In the rows, zero is written as 128.
name the system of each run:
run 1, K255 (9 x 18):
[[152 184 138 186 183 194  94 151 170 127 126  60 186 154  67  83 146 123]
 [ 94 106 107 118 184 133 132 235 142 162  84  95 122 121  69 132 134 187]
 [107  85  69 152 133  69 138 160 122 170  88 136 167  54 146 162 139  94]
 [169  55 122 165 115  97 146  76 132 122 125  71 149 112 103  98 140  83]
 [158 174 138 169 111 149  85 119 125 131 100  76 121 103  64  75 106 116]
 [121 118 146 130 135 146 111 192  84 167  92 120 149 133 119  69 143 168]
 [102 121 130 125  89  82 153 145 104 130  90 128 117  77 121 141 183 158]
 [142 144 123 168 113 109 138  86 128 129 122 115 188 120 147 130 188 111]
 [136 145 133 139 146 139 129 111 155 109 138  77 133 153  69 118 170 155]]
run 2, K542 (9 x 18):
[[119 129  90  81 143 139  79 131  71 181 149 169 150 186 155 100 109 164]
 [ 96  71 150  76 164 138 121 132 155 108 190 142  98 135 104  91 153 101]
 [107 150 131 132 109 106 167  89 163  97 144 133  97 119 165 182 124  72]
 [168 132 146 150 134 146 160 126 162 155  92  90 149 176 155 139  87 141]
 [135 169 114 108 149 140  73 148 151 174 127 158 138 115 102 115  94 149]
 [147  74 148 117 134 136 109 134 125  98 164 187 149  85 139 118 129 120]
 [130 111 136 127 109 119 158 120 132  78 124 109  76 112  95 163 111 142]
 [149 147 108 128  99 116 131  82  93 143 115 126 134 171 157 146 107 160]
 [131 124 141 106 155 159 107 138 131 139 151 118 133 178 104  86 135 155]]
run 3, K896 (9 x 18):
[[ 87 136 144 105 108 117 120 151 124 173 120 163  88  99 202  96  64  22]
 [179 149 222  88  81 129 155 103 194 132 115 141  75 122 119 125  99 182]
 [157 222 108 161  97 155  69  82 104 100 149 182 148 100 147 150  93 110]
 [174  87 171 143 118 163 152 152  82 117 111 149 170 178 179 121 118 198]
 [ 79 163  70 115 151 135 124 168 112  93 137 160 100 119 118 212 118 166]
 [109  63 113  86 121  93 157  92  86 140 161 154 130 178 195 125 148 110]
 [122 125 138 109 162 160 143 112 181  70 172  93  80 167  66 146 124 143]
 [105 138 113 139 149 142 113 125 130 145 150 136 140 140 186 101  97  25]
 [156 105 197 101 145 143 157 158 202 148 112 117 112 140 118 119  99 154]]
run 4, K542 (9 x 18):
[[119 129  92 165 154 138 128 124 138  75 142  87 133 119  75 149 150 116]
 [106 138  96 161 119 137 136 154  75 119 108 121 138 144 170 151 106 109]
 [117 101 141 114 128 124 125 159 109 175 101 102 108 143 121  75 111 124]
 [123 147 123 120 110 103  95  94 137 147 143 140 127  92 116 100 147  90]
 [156 120 157 167 120 146 141 113 139  82 141 114 148 113 127 118 146 104]
 [118 181 133 147 107 136 138 152 115 114  95 111 109 120 120 150 117 150]
 [142 117 134 123 114 119 122 134  96 160 108 145 157 130 147 107 144 163]
 [112 113 122 111 142 123 119 131 135 126 143 117 124 116  79 107 168 142]
 [112 129 102 147 124 116 141 111 113  99 143 133 146 119 147 157 158 104]]
run 5, K896 (9 x 18):
[[160  76  88 140 129  84 120  88 182 152 128 106 121  72 113 140  64  39]
 [203  91 144 138 104 124 107 107 141 172  91  85 106 112  91  89  31 119]
 [149 173 130 138  89 138  69 152  74 147  89 136  86  75  95  98  49 143]
 [136 156 172 125  49 125 123 138  35 128  86 155  99 107 159 102 124 179]
 [102 206 137 133  78 136 140 117  71  74 118 137 102 148 128 166 173 206]
 [ 87 167 107 130 127 142 143 105  71 101 154 137 160 203 175 141 205 151]
 [ 81 115 121 109 192 152 158 148 154  92 176 117 148 198 123 140 207 153]
 [ 74  99  98 118 195 123 143 139 191 121 182 134 154 135 145 141 171  50]
 [149  54 147 115 174 111 157 118 238 156 145 105 145 123 122 123 121  70]]
run 6, K255 (9 x 18):
[[132 147 154  82  92  98 131  21 176 134 180 146  83 130 154 120 113  53]
 [163 160 210 105 141 193  93 114 181 105 181 167 117 145 134  77  97 111]
 [133 144 182 102 131 170 146 193 146 101 124 172  95 130 145 156  83 195]
 [144 124 107 117 105 105 150 124 113 139 113 184 147 132 196 202  93 166]
 [162  95  97 103 105 108 126  43 112 106 173 149 126 155 131 154 124 140]
 [123 163 114 126 129 165  88  95 104  79 179 144 104 146 116 116 103 110]
 [ 92 135 140 111 147 168 133 166 107 109 144 134  96 182 151 120 107 122]
 [ 88 151 128  95 120 106 158 137 142 143 119 140  87 142 166 160 105 116]
 [138 120 139 101 128 111 129  93 163 156 155 160 135 134 164 128 124  98]]
run 7, K337 (9 x 18):
[[ 98  89 188 108 122 120 197 183 142 123 116 183 120 109 227 153 139 119]
 [105 174 128  93 145 100 158 134 223 140 117 109  87 116  75 193 138 163]
 [152 134  74 127 149 124 109  55 145 128 184 163 201 153 149 162 161 125]
 [145  94 146 120 184 198 102 174 132 104 162 124 128 172  98  92  85 148]
 [100 129  72 140 115 118 129 150  75 116 111 149  99 115 168 178  58  96]
 [139  64 157  72 113  89 154  97 157 158 135 122  87 145 132 115 121 128]
 [108 213 105 116 131 131  76  94 148 150 145 124 109 128  98 112 124 101]
 [146 120 177 131 122 154 137 118 122 111 159 175 158 139 194 106 141 108]
 [108 171 158 124 138 154 148 182 156 118 100 110  89 132 112 153 101 161]]
run 8, K678 (9 x 18):
[[ 81 111 145  98 154 154 133 173 115  72 165 146  99 142 103 123 170 163]
 [110  89 149 123 129 117 183 110 149  85 157 142 130 147 178 163 165 109]
 [121 121 118 124 162 127 158 111 206 135 140  85 119 157 124 151 108  82]
 [114 127  80 111 170 131  83 124 145 155 168 160 153 129 126 118 109  81]
 [164  67 151 131 148 147 101 148 140 128 148 161 155  82 119  93 107 115]
 [162 134 149 136  93 131 127 125 137 114 120 163 107  80 154 152  60 119]
 [182 141 134 114  92 121 116  72 124 157 113 122 122 156 129 122  88 166]
 [124 171 139 101 119 152  95 128 104 122 134 128  90 147  82 101 123 178]
 [117 133 160 110 106 135 139 126  97  96 147 160 129 141 144 120 185 169]]
run 9, K739 (9 x 18):
[[142 135 191  64  96 142  94  82  98 103 180 174 101 147 104  69 179 191]
 [ 66 162 139  89 121 114 158  89 134  73 186 163 109 151 159 162 224 120]
 [142 121 125 124 121  94 191  81 140 154 122 127 191 199 198 177 190 172]
 [ 96 136  73  96 186  91 144 157 193 213 105 114 169 158 115 165 161 161]
 [138  71  43 122 192 118  96 139 145 184 153 159 189 132 154 142  77  79]
 [138  40 133 157 190 157 151 193 181 121 124  86 134 124 110 117  69  71]
 [140 152 125 174 112 157 130 163 114 121  81  92  83 111 137 139   5  71]
 [185 140 195 128  91 170  87 142 100 127 106 128  81 108  91  61  55 158]
 [102 195 177 105  91 162  90 122 104  60 170 169  49  88  98 101 127 122]]
run 10, K739 (9 x 18):
[[109 136 157 159 114 149 159 151  90  97 111 104 121 148 157 120 136 113]
 [129 150 149 121  91 109 135 144 110 157  85 137 114 111 137 128 125 168]
 [140 142 126 103 115 111  96 105 144 140 146 163 131  84 105 123 143 136]
 [132 122 123 144 142 142 124 102 141  91 164 135 157 125 120 129 163 110]
 [118 128 118 157 133 130 160 138 115 109 110  99 142 157 140 154 146 141]
 [130 121 103 117 121 105 128 137 110 168  97 119 129 133 123 137 119 156]
 [129  99 111 107 140 113 105 126 137 152 143 140 127 106 107 105 117 109]
 [129 110 135 150 139 137 129 119 139 107 143 121 132 122 135 113 124  78]
 [132 141 147 160 119 144 149 145 120 120  99 104 130 134 142 126 118 124]]
run 11, K157 (9 x 18):
[[ 88  97  79 132 119  94 142 137  67 137 104  89 104 139 131 131 129 111]
 [120  93 112 111 116 105 111  84 109 138 156 112 105 126 108  87 135  74]
 [128 136 173 141 125 142 122 116 156 106 153 126 129 102 120  88 160  77]
 [128 152 166 158 119 129 149 147 145 140 103 128 154 114 168 119 147 108]
 [130 149 123 125 107  93 134 131 136 170  90 138 134  98 139 149 129 146]
 [148 127  99 129 111 104 107 101 120 121 135 153 141  91 105 153 127 142]
 [148 111 130 149 121 137 132 111 114  79 139 120 137 117  99 137 148 154]
 [108 132 119 151 128 131 145 144  98 108 118  97 130 149 126 130 147 127]
 [111 110 114 118 123 108 127 129 100 157 118 111 128 144 134 105 137 116]]
run 12, K337 (9 x 18):
[[148  83 127 133  76 101 112 111  47 114 114 139 111  84 117  98 127 140]
 [136 136 168 135  76 118 129 106  96 113 104  87  85 109  87  87 140 132]
 [125 175 146 160  83 116 135  99  94 132 102  98 143 132 137 104 176 123]
 [118 137 167 146 128 138 146 158 126 132 108 104 157 134 126  93 196 150]
 [102 143 113 163 138 122 140 167 123 107 106 116 158  91 113 151 180 138]
 [143  74 117 156 140 113 155 131 145 110 121 105 163 108 112 147 160 138]
 [149 105  86 158 147 127 112 131 133 135 113  88 149 114  78 128 112 128]
 [158  77 105 146 121 117 102 121  93 142 121 131 154 102 127 103 109 110]
 [152 109 148 128 108 126 110 137 119 134 108 123 105  90 100  89  96 124]]
run 13, K157 (9 x 18):
[[127  83  93 124  95 100 152 103  88  55 159 197  96  82 173 215  82 107]
 [164 150 132 150  96 128 164  26 143  83 134  54  92 199 102 156 127 143]
 [103 207  98 156 160 168  74 139 105 155 127  80 158 176  90  80 157 132]
 [117  74 161  87 131 139 102 180  74 153 136 177 142 117 144  56 151 155]
 [ 75 104 140  90 129 101 172 147 157  94 151 168  85  97 158 172 153 103]
 [159 122 111 147 131 117 161  65 172 143 135 109 165 172 169 162 120  98]
 [152 148 126 134 150 131 104 135 177 167 102  83 144 127  60 105 125 153]
 [133 105 107 151 146 150  88 182  97 119 127 163 161  81 120 116 101 121]
 [137  79 163 125  92 118 164 132 105  91 113 130  80 110 141 145  97 136]]
run 14, K678 (9 x 18):
[[117 129 119 152 110 111 172 117 112 116  95  66 101 168 131 145 121 117]
 [ 86 147  88 130 143 121 115 119 103 151 124  92 127 164 126 105 149  96]
 [106 108 135 140 148 132 119 159 118 136 129 118 150 108 120  80 171  95]
 [118 130 145 158 120 117 147 153 146 123 104 135 145  75 155 139 134  89]
 [154 133 105 152 117 105 135 111 144 163  91 110 154 112 139 149 103 118]
 [136 142  90 135 130 127  92 134 106 149 110 116 129 112  90 120 102 144]
 [135 117 126 137 108 134 110 136  70 108 124 144 134 106 128 112 136 151]
 [133 124 161 147  99 130 156 135 107 105  99 106 110 128 140 128 125 140]
 [109 160 121 129 108 112 146 110 116 140 108 101 111 159 141 138 133 122]]
run 15, K366 (9 x 18):
[[140  71 128  98 119  90 156  95 155 142 144 151 120 126 159 149 111 106]
 [139 145 144 108 129 144 110  95 168 121 153 108  88 135  86 106 105 109]
 [134 147 121 140 141 162  98 142 118 116 147 165 136 118 155 126  80  97]
 [143 108 158 125 111 139 137 163 115 105 112 141 104 109 121 134 102 172]
 [125 154 105 116  93  94 121  97 117 135 119 153 110 101 136 165 120 137]
 [160 123 144 111 124 136 128  90 127 128 154 142 141 162 135 120 136 166]
 [ 95 165 109 120 140 150 110 135 116 102 147 128 109 144 105 134 137 140]
 [117 100 121 117 146 130 149 153 124 124 140 153 145 145 170 153 133 133]
 [113 111 133  99 137 112 146 137 157 127 127 113  95 124  97 135 132 142]]
run 16, K366 (9 x 18):
[[175 150 158 150  99 157 133 124 115 117 112 148 141 140 176 142  78 146]
 [132 166 123 112  96 126 109 130  92 137 102 130  97 122  94 133 114 199]
 [127 129 101 109 107 105 109  97  83 136 152 181 161 132 160 141 162 158]
 [112 127 146 108 131 139 151 114 132  85 157 115 110 170 107 133 183 173]
 [ 75 156  91 117 163 126 142 140 145 136 144 129 128 164 151 164 136 102]
 [129  64 140  96 174 137 144 162 168 151 141 128 132 154 125 114 120 136]
 [111 115 101 124 148 117 109 143 160 124 143 126 108  75  88 135 113  82]
 [171  89 143 152 128 136 138 110 156 111 139 138 144 107 152 135  85  88]
 [151 150 137 145 106 140 116 121 129 116 103  96  85 113  91 121  70 131]]

runs to name:
run 17 (2 x 18):
[[104 142 127  98 112  98 147 110 110 160 103  80 101 176  97 108 181 181]
 [ 79 150 107 133 139 126 109 120  90 114 157 123 154 135 124  98 217 102]]

K337
run 18 (2 x 18):
[[145  79 103 144 150 140 106 176 103 154 107 131 153 101 125 110  78 117]
 [146  80 135 143  90  99 130 116 102 104 113 121 113  70  98 118 125 129]]

K366
run 19 (2 x 18):
[[ 80 101 140 123 146 134 172 179  73 124 115 108 147 193 160 116 206 172]
 [ 44 141  87  87 155  78 150 151 145 182 120 109 118 142 128 136 193 109]]

K542
run 20 (2 x 18):
[[ 77  95 107 166 107  84 169 145  53 126  82  59 135 132 124 107 216 123]
 [ 90  94 122 167 141 100 148 145 138 129 108  52 150  92  80  87 222  84]]

K337
run 21 (2 x 18):
[[101 110  93 112 130 121 146 130  76  98 148 160 141 166 174 170 154 160]
 [120  58 138 122 154 128 170 137 151 109 133  73 101 165 101 120 133 119]]

K678
run 22 (2 x 18):
[[114  67 121 130 111  92 131  65  77 102 171 112 161 132 121  86 241 104]
 [109 145 154 189 156 179 129 165 138  80 118  40 118 129  64  72 146  80]]

K337
run 23 (2 x 18):
[[147 178 144 113  71 119 110  76 113 154 134 182 111 119 205 127  68  83]
 [164 151 223 112 143 170 127 141 200 122 145 134 148 130 100  80 173 167]]

K739
run 24 (2 x 18):
[[133  83  99 133 127  89 158  87 157 131 134 111 128 130 142 159 115  79]
 [133 135  93 140 156 140  95 110 150 137 147 103 130 132  94 108  91  79]]

K678
run 25 (2 x 18):
[[117 125 153  90 116 131 130  98 144 107 178 174  84 130 166 132  98  84]
 [128 165 179  98 128 162 126 137 163 110 148 154  82 137 134 131  89 133]]

K366
run 26 (2 x 18):
[[ 85 209 163 116  86 115 132 102 136 132 126 126  87 116 147 115 160  87]
 [122 173 185 129 124 137 162 118 174 124 135 135 158 153 171 125 191 130]]

K337
run 27 (2 x 18):
[[112 126 145 144 131 127 150 133 149 126 112  68 103 137 105 106 133  88]
 [131 159 141 132 137 125 111 149 158 184 101 109 140 114 122 101 120 110]]

K255
run 28 (2 x 18):
[[133 147 136 158 117 107 136 141 144 154  88 100 143  83 107 116 151 123]
 [152 106 134 145 131 121 126 132 135 154 108 106 171 117 104 103 163 150]]

K255
run 29 (2 x 18):
[[176 143 172 141  72 146  98  97  75  85 134 164 125  88 121 102 115 162]
 [125 202 135 145  73 130 136 100  74  89 115 144 114 139 157 161 141 173]]

K366
run 30 (2 x 18):
[[137 109 106 150 144 122 135 136 158 120 130 152 151  94 155 169  96  89]
 [169  79 116 138 134 134 136 104 142 127 129  99 121 147 118 131  75 115]]

K255
run 31 (2 x 18):
[[127 192 144 146  74 124 122  76 119 135 107  89  85 133 126 112 100  91]
 [128 156 178 119 103 123 140 117 122 171 112 135 158 159 182  86 170 128]]

K337
run 32 (2 x 18):
[[117 134 157 137 168 168  79 142 142 118 181 160 188 109 118  51 206  89]
 [129 139 159 196 140 177 149 198 140  57 109 132 131  78 142 161  88  99]]

K337
run 33 (2 x 18):
[[149 121 136 111 119 138 121  78 123 111 175 168 138 154 165 131 119 120]
 [126 140 163 110 143 160 147 133 170 101 145 116  92 163 114 132 116 145]]

K542
run 34 (2 x 18):
[[117 134 152 100 139 153 155 133 115 116 136 103 106 218 118 121 155 197]
 [ 62 173 102 112 158 148 108 140 123 102 181 154 124 136 136 132 165  88]]

K896
